[[  8 -16  -1   9   0  -2]
 [ 25 -34 -12 -64 -12  19]
 [  8   1  -5  -3   5   0]
 [  3   0  -2  11   2   5]
 [  0 -21  -6 -25  12  12]
 [  7  -4   8  -9   4   7]
 [ 17 -22  -1  12   1  18]]
->
[[ 17 -22  -1  12   1  18]
 [  8 -16  -1   9   0  -2]
 [ 25 -34 -12 -64 -12  19]
 [  8   1  -5  -3   5   0]
 [  3   0  -2  11   2   5]
 [  0 -21  -6 -25  12  12]
 [  7  -4   8  -9   4   7]]

[[ 11  -9  -3   1 -13  -1   5  48  -5]
 [  0   1   1   1   0   1   1   0   1]
 [  5  -1 -12  -2  -5  -4  -1  -7 -11]
 [ -7   3   6   5  27   4   2  -4 -59]
 [ -8 -17 -33 -44  -5 -33 -36  -4   7]]
->
[[ -8 -17 -33 -44  -5 -33 -36  -4   7]
 [ 11  -9  -3   1 -13  -1   5  48  -5]
 [  0   1   1   1   0   1   1   0   1]
 [  5  -1 -12  -2  -5  -4  -1  -7 -11]
 [ -7   3   6   5  27   4   2  -4 -59]]

[[ 52   4]
 [ 35 -63]
 [-14  65]
 [ 22 -23]]
->
[[ 22 -23]
 [ 52   4]
 [ 35 -63]
 [-14  65]]

[[ 54 -10]
 [ -3 -18]
 [  3  35]]
->
[[  3  35]
 [ 54 -10]
 [ -3 -18]]

[[ 21  -6]
 [-21  47]
 [ 35 -35]
 [-22 -45]
 [-27  -1]
 [ -7  58]
 [ 16 -17]]
->
[[ 16 -17]
 [ 21  -6]
 [-21  47]
 [ 35 -35]
 [-22 -45]
 [-27  -1]
 [ -7  58]]

[[-10  -3]
 [-23  -2]
 [ 25  -7]
 [ 65  -2]
 [ -1  -7]]
->
[[ -1  -7]
 [-10  -3]
 [-23  -2]
 [ 25  -7]
 [ 65  -2]]

[[ -6 -14 -30 -38  12 -25 -28  25  29 -19  43]
 [ 27   2  22  31  12  24  21 -16  48   6  44]
 [  5 -14  -6  -4  18   2  -9 -16  45  -4  62]]
->
[[  5 -14  -6  -4  18   2  -9 -16  45  -4  62]
 [ -6 -14 -30 -38  12 -25 -28  25  29 -19  43]
 [ 27   2  22  31  12  24  21 -16  48   6  44]]

[[ 31 -15  21 -24]
 [-52  34 -33   8]
 [ 35 -11 -24   6]
 [-55  27   8  -7]
 [ 32 -13 -23  22]]
->
[[ 32 -13 -23  22]
 [ 31 -15  21 -24]
 [-52  34 -33   8]
 [ 35 -11 -24   6]
 [-55  27   8  -7]]
